One turn sends every row of this set to another row. A few are shown first. Where does it send the rows asked after them?
q_300: | -19.0 |  16.9 | -13.6 | -18.2 | -17.8 |  -6.3 |   8.5 |   2.9 | -11.3 |   6.2 |  11.0 | -27.9 |   8.8 |  16.2 |  -4.3 |   9.9 | -29.1 | -18.5 |  17.1 |   2.8 |
q_459: |   8.6 |  18.8 |   7.3 |  32.9 |  -7.2 | -34.3 |  -0.1 |  -5.2 |   3.3 |  28.1 | -46.6 |  16.7 | -15.8 |  -5.4 |  18.7 | -39.7 |   8.5 | -19.6 |  19.9 | -22.0 |
q_729: | -21.4 |  29.3 |   2.2 |   8.5 |  17.6 |   0.0 | -21.2 |  20.3 | -16.8 |  17.8 |  26.5 |  14.9 | -37.5 |  -7.9 | -29.0 | -13.4 | -30.9 | -12.9 |  10.5 |  -2.7 |
q_319: | -12.8 |  27.6 | -21.3 |  -1.2 |   1.2 |   2.3 |  17.5 |   2.1 |  -3.9 | -33.1 |  17.1 |  -5.8 |  -2.5 |  -6.9 | -23.5 |   8.6 | -26.7 |  -6.9 |  29.8 | -21.5 |
q_157: | -28.7 |   8.0 |   1.9 | -14.5 |   2.8 |   0.4 | -10.1 |  26.7 | -13.9 |  19.6 |  16.8 |  15.3 | -41.6 | -23.9 | -21.7 |  -9.9 | -19.8 | -11.5 |   6.2 |  15.3 |
q_146: |  -9.8 |  35.8 | -18.0 |  -6.5 |  11.4 |  26.5 |  14.2 |  16.0 |  -3.3 |   4.1 |  18.7 |  10.7 | -25.9 | -28.7 | -25.1 | -14.1 | -17.5 |  -7.7 |  34.4 |  -1.9 |
q_526: | -21.3 |  -3.8 |  29.3 |   9.6 |   3.9 | -17.2 |   5.0 |  34.5 |  23.4 |  18.2 | -25.4 |   8.8 |   9.2 |  13.6 |  11.2 | -23.9 |   9.1 |  29.5 | -10.4 | -29.9 |
q_549: |   6.7 |  -7.1 |  -8.7 | -24.4 | -13.8 |   4.4 |  16.7 |  -2.3 |   7.5 |  24.7 | -26.9 |  37.8 | -24.3 |  -2.2 |   4.1 |  -8.5 |  35.6 |  10.5 |  18.5 |  -9.1 |
q_804: |   4.3 |   6.9 |  16.2 |   2.8 | -26.3 | -12.8 |  36.7 |   1.2 |  29.5 |  13.9 | -27.3 |  36.1 | -19.9 |  21.4 |  -4.5 | -18.4 |  22.1 |   0.7 |  15.2 | -32.5 |
q_380: | -24.4 |  19.1 | -13.5 |   9.6 |  20.9 |  -5.9 | -34.5 |  25.3 |  19.1 |  -0.2 | -35.4 |  18.8 |   3.3 |  27.0 | -10.4 |  -5.0 |  36.6 |  -8.2 |  -5.7 | -36.1 |
q_517: | -19.3 |  24.6 |  14.3 | -25.8 |   3.7 | -14.4 |   7.1 |  20.0 |  31.6 |  24.4 | -37.7 |  -5.5 |  -2.6 |   3.1 |  27.4 |   5.6 |  -4.3 |  32.5 | -16.1 | -17.0 |
q_83: | -25.3 |  34.2 |  -2.7 |   1.5 |  21.3 | -13.4 | -34.3 |  25.5 |  21.4 |  -1.0 | -17.3 |  34.5 |  -7.5 |  28.0 |  14.8 | -16.2 |  29.3 | -18.3 |  -9.7 |   6.4 |
q_185: | -12.5 |  27.1 |  11.4 |  -9.2 | -13.5 |   2.8 |  -6.1 |   5.5 | -14.6 |  -5.8 |   4.8 | -21.3 |   7.0 |   8.7 | -14.9 |  21.7 | -43.0 |  -3.0 |  12.6 |   1.7 |
q_795: |  -4.7 |   7.9 | -10.2 |   8.7 |   0.6 | -37.2 | -10.6 |  -2.9 |   8.8 | -48.6 | -36.1 |  14.7 | -27.8 | -22.5 |  13.2 |   0.8 |  17.3 |  -3.8 |  -9.5 | -18.5 |
q_730: |  -2.4 |  14.8 |  10.9 |   0.8 |   8.9 | -11.1 |   0.3 |  28.6 |  51.5 |  24.5 | -32.2 |  14.5 |  -8.4 |   2.0 |   6.1 |   8.4 |  -4.7 |  11.7 | -22.3 | -48.8 |
q_353: |  -3.0 |   6.5 |   3.7 |   3.2 |   0.4 |  -2.3 | -23.5 |  11.9 | -36.6 |  23.8 |  20.1 | -20.7 | -17.9 |   9.5 | -14.9 |  -5.6 | -34.6 |   2.5 |   4.9 |   2.1 |
q_369: | -26.7 |  37.4 |   0.4 |  22.5 |  12.0 |  -2.6 | -13.5 |  32.4 |  16.1 | -12.3 | -28.0 |   4.3 | -10.6 |  14.3 |   1.5 | -41.6 |  50.3 |   7.7 |   3.2 |  -6.2 |
q_783: |  21.0 |  15.4 |  19.5 |  26.1 | -24.2 | -16.0 | -10.7 |  13.4 |  13.3 | -35.6 | -37.6 |  -5.8 | -10.5 | -12.7 |  16.7 | -25.0 |  21.4 | -14.2 |  -1.5 |  -5.6 |
q_879: | -18.8 |   1.6 |  -2.6 | -10.9 |  -7.0 | -14.5 | -25.7 |  10.6 | -31.8 |  10.1 |  21.4 |  -7.9 | -19.4 |  17.5 | -17.0 |  -2.1 | -24.0 | -28.6 |   3.2 |  13.7 |
q_7: |  22.9 |   7.3 | -29.7 |  14.6 |   3.5 | -42.0 |  -2.6 |  -9.5 |  -2.1 |  25.1 | -20.5 |  -3.6 | -16.8 |  13.1 |  38.0 | -28.6 |   8.5 | -13.6 |  -0.4 | -18.8 |
q_469: |  32.6 |  13.6 | -25.4 |  17.9 |   5.9 |  -8.5 | -15.8 |   5.6 |  12.3 |  24.9 | -38.6 |  -9.3 |  -0.5 |  -9.6 |  21.3 | -25.5 |  14.5 | -21.6 |   9.6 | -35.9 |
q_342: |  13.1 |   4.2 | -12.1 |  19.8 |  -5.2 | -14.3 | -23.2 |  10.0 |  15.3 | -31.8 | -30.6 |  -8.8 | -34.5 | -11.3 |  -7.4 |  -6.6 |  31.2 |   6.7 | -27.8 | -32.9 |
q_18: | -30.8 |  38.5 | -24.9 | -12.3 |   7.1 |  -7.4 |  22.0 |  10.1 |   5.9 | -19.1 |  12.4 | -17.1 |   0.9 | -16.0 |  -4.4 |   8.7 | -32.8 | -18.8 |  24.2 |  -8.8 |
q_326: |  11.7 |  13.0 |   0.5 |  -3.4 | -28.0 |   7.5 |  -2.4 |  -6.5 |  15.6 |  35.5 | -55.1 |  19.8 | -30.3 |   2.1 | -12.0 |   6.5 |  27.7 |  -5.1 |  11.2 | -28.6 |
q_235: | -21.7 |  17.8 | -24.3 |  -9.9 |  10.9 |  -1.3 |  18.5 |  11.7 |  -4.8 |  -1.3 |  18.6 |   4.5 | -34.3 | -45.0 | -13.6 | -15.3 | -23.4 | -15.9 |  20.5 |  -4.8 |

q_459 turns into q_804
q_730 turns into q_380
And these:
q_795 turns into q_7
q_353 turns into q_146
q_18 turns into q_879

